Named moves, each a turn or a mirror, and the order they were made in; the first pair answered:
N:
|  -9 |  -7 |  23 |   7 |   4 |  38 |  40 |  33 |   7 | -17 | |-> | -13 | -10 |  20 |   9 |  10 |  39 |  39 |  30 |   2 | -20 |
|  26 |  -6 | -28 | -16 | -47 | -16 |  17 | -43 |   2 | -26 | |-> |  26 |  -7 | -27 | -14 | -45 | -10 |  17 | -46 |  -5 | -29 |
| -23 |   1 |   6 |  71 |  31 |   2 |   1 | -42 |  -7 | -46 | |-> |  28 |  37 |  31 |  26 | -12 | -33 |  31 |  11 |  65 |   2 |
| -16 |  -7 |  28 | -19 |  37 |  -5 |  -9 |  36 |   2 | -19 | |-> | -15 |  -9 |  25 | -20 |  38 |  -3 | -10 |  34 |   1 | -18 |
Z:
|  28 | -19 |  17 | -53 | -37 |   8 |  29 |   5 | -20 |   3 | |-> |  30 |  -2 |  20 | -36 | -38 |  16 |  46 |   6 |  25 |  -8 |
|  21 |   7 |  20 |  -9 |   5 |  47 |  18 |   7 | -10 |  -5 | |-> |  21 |   5 |  20 | -12 |   4 |  43 |  19 |   5 | -15 |  -6 |
| -55 |  25 | -25 |  65 |   5 |  24 |  11 | -62 | -12 | -12 | |-> | -53 | -11 | -15 |  10 |   3 |   4 | -23 | -58 | -76 |   7 |
Q:
|   1 |  46 |   0 |  36 |   0 | -15 | -16 |  -8 |  50 |  10 | |-> |  -4 |  32 |  -9 |  38 |  -5 | -10 | -29 | -53 |  23 |  -3 |
|  33 |   3 |  14 | -47 | -47 | -25 |   8 |  12 |   9 |  29 | |-> |  22 |  21 |  27 | -24 | -26 | -23 |  19 |  19 |  58 |  14 |
| -13 |  -9 |   8 |  57 |  46 |   4 |  10 |  81 |  28 |  32 | |-> | -38 | -14 |  10 |  84 |  55 |  14 |  -3 |  13 |  29 | -15 |
|  18 |  26 | -31 |  28 | -15 |  34 |  40 |  17 |   3 |  30 | |-> |   9 |  28 | -25 |  41 |  -7 |  41 |  41 |   2 |  17 |  14 |

Each pair is two moves apart.
|   2 | -28 | -52 |  42 |  -2 |  47 |  32 | -17 | -58 |  -1 | |-> |  24 | -35 |   7 | -43 |  -1 |   2 |  23 |  71 | -30 |  45 | -> Z, Q
| -14 |   0 |  -2 |  14 |  24 |  26 |  -3 |  21 | -21 |  -6 | |-> |  1 | 14 |  0 |  5 | 11 | 17 | 10 | 39 | -1 | 14 | -> N, Z
| -34 |   7 |  38 |  16 |  -4 |  45 |  43 |   3 |  31 | -58 | |-> | -30 | -16 | -11 |  13 | -12 |  54 |  28 |  -2 | -70 | -34 | -> Z, Q
| -20 | -59 |  18 | -76 | -46 | -20 | -14 | -25 | -87 | -10 | |-> | -47 | -56 |  54 | -50 | -22 |  -7 | -14 | -65 | -25 | -66 | -> Z, N
| -10 |   9 | -13 |  26 |  31 |   1 | -40 | -27 |  20 | -13 | |-> |  16 |  -2 | -28 | -12 |   7 | -12 | -42 |  -1 | -32 |  27 | -> Q, Q
|   2 |  25 | -10 | -22 |   8 | -19 | -55 |   6 | -23 |  50 | |-> | -26 |  16 | -12 |  11 |  43 |  -1 | -59 |   3 | -22 |  24 | -> Q, N
|   3 |   5 |  42 | -21 |  23 | -48 | -57 | -15 |  52 | -11 | |-> | -18 |   8 |  21 |  22 |  41 | -23 | -54 | -40 |  48 | -35 | -> N, Z
|  -7 | -27 |  18 |  -4 |  10 |   8 |  -1 |   5 |  -6 |   0 | |-> |  -8 | -25 |  20 |  -5 |   8 |   7 |  -1 |  -4 |   3 |  -6 | -> Z, Q
|   2 |  29 | -34 |  24 | -15 |   2 |   6 | -30 |   9 |   2 | |-> |  15 |  28 | -38 |   6 | -24 |  -5 |   8 |  -9 |  -6 |  22 | -> Q, Q
| -25 | -12 |  38 |   5 |  24 |   4 | -17 | -22 |  10 | -25 | |-> | -28 | -13 |  22 |  23 |  29 |  16 | -15 | -27 |  -3 | -26 | -> Z, Z
|   2 |  22 |   1 |  -5 |  19 | -34 | -27 |  22 |  13 |  35 | |-> | -13 |  29 |   2 |  27 |  28 | -20 | -24 |  -9 |  32 |   6 | -> Z, Q
|  30 |   5 | -31 |   9 | -50 | -11 |  -5 | -26 | -13 |   9 | |-> |  40 |  12 | -11 | -10 | -49 | -23 |   2 |   9 |  12 |  25 | -> Z, Q
| -15 |   8 |  23 |  12 |  37 |  -7 | -11 |  -6 |  43 | -19 | |-> | -17 |  -7 | -17 |  22 |  27 |   7 | -23 | -34 | -30 | -15 | -> Z, Q
|  34 |  -4 |  -5 |  -9 | -29 |  -4 |  10 | -30 |  29 | -18 | |-> |  25 | -12 | -33 |  11 | -23 |   8 |   6 | -35 | -12 | -15 | -> Z, Z
|  36 | -13 |   5 | -27 | -33 |  22 |  -3 | -41 | -33 |  -6 | |-> |  37 |  11 |  17 | -11 | -34 |  27 |  17 | -41 |  24 | -18 | -> Z, Z
| -4 | 10 | -3 | 23 | 11 | -3 |  6 | 17 | 20 | 10 | |-> |  0 | 15 |  3 | 22 |  1 | -7 |  4 |  3 | 29 |  4 | -> Q, N
|  11 | -33 |  33 | -58 |  24 | -12 | -24 | -27 |   3 | -37 | |-> |   4 | -10 |  27 | -18 |  32 |   5 |  -3 | -34 |  51 | -53 | -> Z, N
|  27 |  24 | -23 |  11 |  -9 | -19 |   2 |  24 |  12 |  30 | |-> |   7 |  22 | -17 |  42 |   2 |  -6 |  -5 | -27 |  25 | -11 | -> Q, Q
|  11 |  12 |   8 |   8 | -15 | -15 |   3 |  -3 |  42 |  -1 | |-> |   9 |  -4 |  -4 |   1 | -28 | -12 |  -9 | -35 |   2 |  -5 | -> Q, Q
| -23 |  23 | -12 |  43 |  49 |   0 |   4 |  45 |  20 |  13 | |-> | -36 | -13 | -17 |  25 |  47 |  -2 | -35 |  -3 | -48 |  -3 | -> Q, Z
|  12 | -26 |  -8 |  -1 | -10 |  21 |  44 |  35 | -37 |  -6 | |-> |  16 | -20 |  21 | -21 | -17 |   6 |  47 |  40 |   1 |  -8 | -> Z, Z
| -9 |  7 | -7 |  5 | 39 | -7 | -4 | 22 | 28 | 25 | |-> |  -8 |  15 |  -1 |   9 |  32 | -10 |  -6 |   3 |  44 |  14 | -> Q, N
|  -3 |   8 |  32 |  16 |  24 | -28 |  24 |  31 |  71 | -23 | |-> |  -5 | -34 |  -2 |   0 |  -7 | -23 | -15 | -69 | -36 | -46 | -> Q, Q
|   5 | -16 |  -4 | -10 |  20 |   4 |  -6 |  21 | -34 |  10 | |-> |  16 |   0 |  15 | -19 |   9 |  -8 |   6 |  34 |  10 |  16 | -> N, Z
|   0 |  41 |  -9 |  11 | -18 | -30 | -40 |  -4 |  23 |  21 | |-> | -10 |  35 | -28 |  33 |  -8 | -13 | -43 | -17 |   1 |  10 | -> Z, N
|   0 |  26 | -51 |   7 |   2 |  29 |  11 |   1 | -10 |  16 | |-> |   1 |  37 | -44 |  11 |   1 |  25 |  16 |   5 |  19 |  14 | -> N, Q
|   5 | -27 |  22 | -66 | -20 |   8 |  14 |  36 | -57 |  17 | |-> | -7 | 18 | 22 | -6 |  7 | 28 | 54 | 72 | 37 |  5 | -> Q, Z
|   4 | -41 |  12 | -47 | -48 |  26 |   7 | -37 | -77 | -21 | |-> |  32 |   3 |  44 | -63 | -50 |   4 |  43 |  44 |  27 |  15 | -> N, Q
|  7 |  4 | 20 | 12 |  4 | 19 | 17 | 38 | 29 | 11 | |-> |  -7 | -15 |  10 |  21 |  -2 |  29 |  -4 | -35 |  -7 | -26 | -> Q, Q
|  36 |  18 |  42 | -32 | -12 |  -4 |  22 |  -3 |   5 |  -7 | |-> |  21 |  30 | -15 |  28 |   3 |  29 |  37 |  -9 | -18 | -12 | -> Z, Z
| -20 | -20 |   1 |   8 |  30 |  -2 |  12 |  21 |   4 | -22 | |-> | -21 | -15 |   8 |   8 |  25 |  -4 |  13 |   2 |  18 | -33 | -> N, Q
|  39 |  22 | -16 |  11 | -63 | -27 | -11 | -39 |   5 |   6 | |-> |  25 |   3 | -12 |   2 | -54 | -24 | -30 | -54 | -24 |  -7 | -> N, Z
|  19 |  11 |  17 | -36 |  -1 | -23 |  26 |  31 |  20 |  18 | |-> |  -4 |  22 |  -3 |  24 |  13 |   5 |  35 | -20 |  42 | -23 | -> Z, Q
